(in the rows, 128 means zero)
The same turns and mirrors carry the whole set onto itself and the rows of a family onto each other. Which other rows belong to the same family as each row named below? List them in the order they appear above.
These 15 rows form 3 families of 5 rows each.
U: [118 111 128 100 136 149 119 126 100 181 121 102 124 137 122 134 111]
T: [ 84 119 114 103 147 146 135 162 117 137 114 150 142 112 115 138 138]
L: [ 72 129 137 112 137 132 142 151 117 135 109 161 148 129 118 134 134]
C: [ 96 138 128 134 122  95 137 120 148  94 133 170 130 112 125 126 157]
W: [138 130 106 131 117  87 107  87 149 112 160 140 107 110 135 131 153]
H: [153 113 130 113 110 123 105  91 120 157 148 100 105 138 115 129 116]
Y: [163 111 119 115 113 115  99  86 124 158 152  97 104 131 126 132 122]
Z: [125 107 115  89 134 157 114 142 106 169 125 108 130 124 108 138 112]
R: [169 108 107 106 113 133  91 102 127 152 150  96 108 118 109 130 124]
G: [ 88 134 107 128 132  97 138 131 144 104 129 166 130 109 135 134 163]
B: [ 96 128 102 126 132 108 127 136 152 100 139 168 135  98 121 136 162]
Q: [148 126  97 124 112 100 105  97 154 106 160 133 112 102 119 131 155]
P: [ 74 124 123 108 146 137 137 153 112 148 110 146 142 121 131 135 134]
V: [111 114 139 101 129 148 125 135  97 177 112 117 131 142 114 129 107]
J: [145 129 124 136 102  85 106  88 150 111 156 134 109 119 124 129 147]

Same family as C: L, H, V, J
Same family as Z: T, R, B, Q

The same turns and mirrors carry the whole set onto itself and the rows of a family onto each other. Which other rows belong to the same family as each row named below? List them in the order they appear above.
These 32 rows form 4 families of 8 rows each.
Ridot: [122 157 154 144 158 164 146 112 131 114 127 145 129 127 124 127 122 116
 137 152 140 105]
pason: [ 81 132 131 178 149 138 153 141 132 148 120 131 145 115 166 174 158 127
 125 125 129 112]
zadil: [100 130  83 127  65 122 123 144 143 129 101 138 166  99 140 172 164 125
 121 103 118 150]
Vig: [133 120  94 146 122 150 143 150 146 141 123 150 157  93 127 103 144 133
  96 104 126 100]
nifiv: [129 155 161 155 159 128 137 107 142 101 134 146 130 112 119 133 131 111
 131 153 139 122]
Geg: [ 94 165 145 128  99 129 130 109 134 104 110 134 135 134 142 191 144 104
 165 151 127 156]
gasu: [101 118  95 106  78 133 151 131 127 149  85 116 177 109 144 166 166 114
 127 121 127 131]
bem: [159 162 120 118  70 145 115 105 130 102 120 162 150  99 120 137 146  97
 135 120 119 123]
nepe: [100 131  78 120  61 151 142 153 141 139 102 133 163 109 151 164 162 124
 127 110 118 128]
feso: [157 161 127 120  80 138 103 116 135 113 123 170 160 124  97 143 149 104
 134 128 129 114]
vak: [ 99 145 127 158 112 121 124 128 128 110  89 119 148 108 114 179 142  82
 171 118 130 147]
rel: [117 128  93 130  65 142 130 148 134 162 115 143 150 107 139 166 155 129
 133 102 115 155]
pudun: [ 69 127 118 157 145 137 163 157 157 141 115 116 145 121 149 161 146 135
 122 143 137 128]
Sedod: [110 158 130 128 117 140 170 142 151 114 103 140 158 160  97 165 139 138
 107 123 104 148]
kud: [122 134 114 115 111 160 140 133 139 135 142 170 151 125 156 106 143 151
  95 133 115 114]
lis: [125 166 145 169 142 149 124 130 151  95 146 163 118 116 124 126 122 118
 135 139 124 124]
las: [ 63 126 112 153 141 148 165 138 137 130 106 117 135  99 166 154 136 137
 122 127 128 142]
fevi: [134 132  98 135 119 159 155 131 151 133 142 157 155 118 148 104 136 140
  98 115 147 102]
mos: [118 131 151 137  92 148 105 145 127 127 104 141 128  72 163 136 146 106
 138 127 162 119]
mok: [112 121 117 157 105 164 100 120 114 120 140 121 148  85 171 129 146 106
 135 132 151 137]
raba: [ 95 155 139 140  97 125 127 130 134 109  92 124 138 102 119 192 156  93
 159 147 109 150]
Kon: [109 152  86 140 128 134 169 112 153 117 127 140 163 154 106 159 142 131
 122 131  92 135]
novu: [102 149 150 141 162 137 136 109 135  82 116 147 148 126 134 124 128 104
 130 151 132 106]
roso: [110 158 124 115 118 118 168 140 154 127  90 166 149 149 100 158 140 130
 128 120  96 124]
rus: [111 130 118 142 113 155 115 142 119 124 131 132 135  60 168 141 143  90
 139 133 163 128]
Zok: [119 162 120 136 102 132 165 116 166 116 102 147 158 160 103 155 148 144
 119 131  94 124]
mapid: [112 129 108 145 104 147 100 114 122 129 127 143 137  64 164 134 145 105
 148 134 153 105]
dadu: [ 98 128 146 139 112 131 133 119 126  90  96 133 133 103 110 187 164  99
 168 138 130 146]
mefad: [124 159  92 135 108 158 136 137 146 150 132 153 161 120 151 112 125 143
  87 120 131 109]
tosit: [132 162 132 119  75 133 111  95 117 120 127 158 140 121 110 123 157  87
 127 112 124 116]
vitub: [144 152 110  98  71 142 119 117 146  95 110 151 152 110 102 120 133 109
 136 132 125 140]
lezas: [ 88 115 108 153 148 151 154 162 149 127 105 131 156 112 161 164 126 145
 138 138 124 141]

Same family as mos: pason, Vig, Geg, gasu, lis, Kon, vitub
Same family as roso: vak, rel, kud, mok, novu, tosit, lezas
Same family as Sedod: Ridot, zadil, feso, las, mapid, dadu, mefad

